One vector is turned by the same rotation once a step. Each row is the vector after some number of steps, and that number follows the row.
The counts run from 0 to 289.
[ -2  14  -4  -6  12  -9 -10 -17  -3 -22  -3   9  10  16  -6  -9  -7   2
   3  15  -6 -15   4 -10 -14  -9   1 -21   8   0   9   9  34   6 -15 -19
 -13 -16 -23  10   9  14   3  -1 -13 -18   4  15   3  20  -7   4 -11]
264
[ 10   5  -4  -5  17  -3   0  -4 -10 -10   1  12  19   5  -8 -14 -16   4
  -4   8 -17 -16 -13  -6 -10  -1  11 -18   0  -7  15  13   8  12 -17 -26
   5 -10 -18  21  20  14 -16   0  -7 -19   2  22  -6  20   3  11 -19]
256
[ -6   6 -10  -7  16  -1 -10 -28 -14 -26  -8   7  14   9 -11   0 -16  10
  19   1 -14   1   2  -1  -7   4   1  -4 -11 -17   3  10  19 -12 -12   0
 -10   6 -25   5  -6   2   2   2  -8  -6   2  35  -7  -3 -10 -24  -9]
90
[  3   2   0  -5  20   2  -1 -12 -12 -19   2   0  16  -7  -5 -10 -17   6
  11   7 -20  -8 -11   7   0   4  24  -1   2 -12  17   6   0   4  -6 -13
  -6  -4 -18  15   2   6 -24 -12 -10 -17  -4  34 -19   9   1  -9 -19]
84
[  2  -7 -12  -7  12   5 -19 -20 -16  -9  -6   8   4  14 -11 -10 -16   2
  -3  -2  -7   0  -6   8   0   2  10 -24   2  -8  11   7  17  -8  -7 -18
   9  -4 -17  16  23  20  -4  -8 -16 -16   3  21 -12  11   2  -2 -36]
192
[  9   7  -3  -7  23 -11 -11 -18 -12  -8  -1   3  30  16 -19 -11 -13  11
  -1  16  -1  -9  -3 -16 -13  11  -1 -11  -4 -10  15   3  26  -6  -9 -23
   2 -11 -26   6   8   6   7   0  -3  -2  -4  28  12   7  -4  -2 -17]
153
[ 10   9   2  -5  14  -4  -5 -15  -5 -20  -3   7  22   4  -9  -5 -18   4
  16   1 -14  -2 -13 -16 -21   4  16  -9 -18 -13  20   9  12  -2 -20  -4
  -9   7 -13  12   0  -3 -10   4   7  -1   0  28   4  14 -15 -12   1]
26
[  3   5   6  -8  12   0 -17 -16  -8 -10   9   5  25  12 -20 -14 -19   4
  19  19   0   5  -3 -10 -16  12   7  -4 -14  -4  20   2  17 -12  -3  -2
  -3  14 -23   6   9   5 -11  -8  -4   2 -10  36   2  -2   4 -13 -16]
171
[ -3   4   7 -11   0   2 -16 -10   1 -10  15  21  16  17 -10 -19 -24  -5
  11  11  -9  -8  -5  -9  -8  -1  12 -15  -7  -2  24   0  19  12   0 -18
  -9   4 -19  10  14  16  -8   7 -12  -6  -4  30 -12   7   9   5 -24]
158
[ -1  11  -6 -11   6  -8 -20 -10   3 -15   0  16   9  19 -13 -12 -13   0
  13   5  -3 -14   9 -18 -17  -8   0 -24  -2  -7  10  15  28  -1 -23  -5
  -7 -11 -16  15  12  14  -4   7  -5 -20   4  10   9   6  -9  -9 -20]
31
[ 15  10  14  -2  17  -6 -11 -15   1  -9   1   1  27  -9 -14  -5 -16   3
  16  19 -10  -5 -11  -2  -5  -8  17 -13  -1  -1  24   6  14   3   2 -22
  -2  -1 -30  10   5   1 -18  -8  -5 -16  -5  31 -11  19  -6  -4 -13]
269
[  2  10   6  -3   4  -2  -7 -14  -5 -17   9   3  21  -2  -8 -10 -15  -1
  14  15 -11  -3  -5  -6  -9  -7  28  -9   2  -5  22   0   5   7   1 -19
   0   3 -21  13  11  10 -25  -9  -5 -21  -5  30 -10  17   8  -2 -15]
286
[  4   8  -8  -5  20  -1  -4 -20 -19 -16 -12   4  20  18 -11  -7 -15  14
  -8   3  -9  -4  -6 -10 -15   8  -6 -13  -3  -9  12   8  26   1 -11 -23
  -4 -14 -24   7  12   8   8   6  -9  -8  12  27   9   8  -2   8 -19]
136
[ -9  10 -10  -5  16  -7  -9 -26  -3 -32 -11  -1  12   5  -4  -3 -11   9
  21   5 -18  -6   8   1  -6  -1   6  -7   0 -13  11   5  22 -11 -14   7
 -18  -2 -27   6 -10  -2  -4  -1 -10 -11   1  28 -15   3 -13 -20  -4]
91
[ -5   0  -1 -11   3   6 -23 -19  -8 -10   9  15   5  20 -11 -16 -17  -1
   7   4  -4   1  -1   0  -6   0  16 -18   3  -2  18   0  17   1   1 -16
   1   6 -18  11  22  24  -7  -1 -17 -18   2  24 -11   9  13   1 -33]
175
[ -1  -5 -15 -14  11  -8  -2 -20 -18 -15   3   5  17  22 -11 -24 -18   2
   2  10  -7  -1 -10  -6 -10  14  11 -10 -10  -8   5   1  21  -3 -17 -10
   2   7 -12  19  21  12   0  -8  -9   3  -4  30   7   3   7   2 -22]
184
[ -4   9  -1  -2  16  -6  -6 -26  -3 -26  -7  -2  17   7   1 -10 -13   5
  -1   4  -9  -4  -5 -12  -2   3  26 -19  10 -11  31  -6  21  -2  -3 -15
 -16  -1 -22   1  -2   7  -1 -16  -4 -17   0  30 -10  23  -5   5  -3]
165
[  4   6   9  -8  13  -2  -3 -19  -2 -18  -6  -3  20   5 -10 -11 -22   7
  23   7 -18   1 -10   4 -23   4   2  -5 -14   1  19   1  15  -2  -1  -6
 -19   5 -32  12  11 -11   1  11 -15  -2   2  32  -5  10   1   3  -5]
124
[ -4  17  -3   1  13  -4 -15 -25  -5 -24  -4  13  21  14  -7  -2  -7   7
  14   7  -9   2   5 -22 -14  -7  15 -12  -4 -15  21   6  21  -5 -17  -3
  -5   9 -21   5  -8   7  -8  -3   6 -18   6  24   6   5 -13 -19  -5]
276
[  9   0  -9   0  34  -5   7 -18  -9  -2  -5   6  22   7 -20  -6 -13  20
  -2   5 -13  -2  -4 -11  -5   6   3 -10   6  -7  12   6   2 -12 -12 -20
  13   3 -31  18  20   9 -13  -9  -3 -10  10  24  -4  16   0  -6 -10]
226
[  6  16  -2  -1  19  -3 -26 -15  -1 -10   0   6  11  12 -22   1  -7   5
  10   9  -1  -9   4 -16 -12  -6  -3 -17   0  -7  14  13  25  -6 -15 -11
   3 -16 -27  12   9  16  -6  -4 -10 -24   3  15   3   8  -9 -14 -24]
32
[  2  -1  -6  -4   3 -11  -6 -22   5 -21  -1   2  12   4   5 -18 -17   2
  21   5 -16  -4 -10  -3  -5 -10  35 -21  -5  -7  28   3  14   2  -3 -12
   3  11 -22  15   6   4 -12  -5   5 -15  -2  24 -14  20  -5  -2  -6]
52
[  4   3   2   3   7   1 -22 -30  -5 -15  -5   8  16  12  -8  -3 -18   7
  10  -5 -12  15  -6 -12  -3   0  16 -18 -14 -18  28   2  19  -8   3 -11
   2  20 -23   0  -4   6  -2   1   6 -11   5  29  -6   7 -10 -14 -14]
163
[ 11  -5  -9  -7  12  -8 -12 -21  -7 -10  -9   0  17   6 -17 -11 -18   9
  21   9 -11   3  -6  12  -3  -1   6  -5 -14 -12   8  16  13 -13  -2 -12
  12   3 -30  20  16  -3 -10   3  -6  -8  -3  26  -3  -1  -7 -13 -30]
81
[-12   7 -10   1  15   5  -1 -22 -21 -17  -8  14  15  18  -6  -6 -19  15
  -8  -2 -21   1  -2  -6 -14   3  -4 -11   4  -5   8   3  13   8 -12 -23
  -4   0 -23   6  13  16   4  11 -14 -11  21  28  -1   8   8   8 -15]
119
[ -1   4  -9  -6  13  -2 -13 -15   3  -8  -1  21  12  17 -28 -10 -18  14
  23   1  -9  -3   5 -17 -24   6 -10 -10 -13   1  15   7  12 -14 -21   5
  -1  12 -25  20  15   5 -11  13  -8 -10   8  19   1   4  -2 -20 -12]
0
[ -8   0 -14  -6  -2  -1  -6 -16  -5 -20   3  17  10  20   3 -18 -22  -2
   9   3 -16  -1  -3  -9 -11  -7  26 -17  -8 -17  18   5  13  11 -14 -14
   6  14  -7  17  12  15 -13   4   0 -21   6  22  -5   8   3   0 -18]
288
[  2 -11 -13  -2  10  -5  -3 -20   3 -12  -5  14   3  10  -2 -14 -23   8
  14  -2 -22  -5  -9   8  -1  -5   4 -24  -3   3  15   4  11  -3  -7 -18
  -2  11 -28  23  21   8  -1   6 -12  -8   6  23 -23  21   2   6 -15]
223
[ -4   0 -17  -8   6 -16  -2 -22  -3 -19  -2   4  21  26  -5 -26 -17   6
   4   9  -6  -4   0 -16 -11   9  13 -20  -7 -13  23   1  25  -6 -20 -11
   3   4 -15  15  16   3   6   1   6  -2  -1  17  11   8  -5   4 -11]
168
[ -1   4 -12  -5  -3  -8 -22 -24  -3 -13   0  22   8  25  -8 -15 -20   2
  18  11  -4  -8   5  -7 -10 -13   0 -21  -9  -2   5   9  37  -2  -7 -11
   4   6 -21  17  13  14   1   8  -4 -13   0  15   5   5  -5 -10 -21]
47
[ -4  11 -12 -14  18 -10 -16 -15  -5 -15   4  -6  15  16 -18 -16  -9   5
  15   8   0  -5   8 -16 -15  16  14  -8  -2 -11  17   1  14 -21 -24   8
  -2  -3 -16  14  12   4 -11 -13   0 -13  -6  20   6  -3  -1 -20 -16]
186
[-12   4  -8  -7  12   4   1 -18 -14 -17   6  19  11  16  -9 -11 -22   4
  11   7 -18  -8  -4  -9 -20   3  -3  -8   2  11   8   1  14   9 -18  -9
 -16  10 -19  17  17  16  -9   2 -25  -4   9  33  -8  16  15   2  -7]
231
[ -9   8 -16  -2   3  -7  -8 -17  -9 -20   2  13  12  21   0 -10  -8   9
   2   1 -12  -2   7 -18 -11  -5  25 -14   3 -18  19   8  13   4 -20 -14
  10   0 -10  16  12  20 -15   1   3 -28  10  12   0   7   2  -3 -16]
289
[  8   3  -5  -5  12  -2 -16  -7   4  -7  -4   9  19  16 -21  -9 -21  14
  14 -11 -17   3  -2 -13 -18   5   5 -10 -15 -14  24  11   2  -4 -13  -6
   8   2 -22  22  15   5 -16  21   3 -18  12  20   2  -4  -4  -7 -26]
129
[  7  10  16 -11  20  -4 -15  -9  -1 -15   1  -2  26   0 -16 -10 -15   0
  13  14 -14 -10 -10  -4 -19   6   5  -6  -3  -4  22   3  15   4  -5 -11
 -22 -12 -28   8   7  -5  -8  -4 -14  -6  -3  34  -3  14   0   2  -9]
140
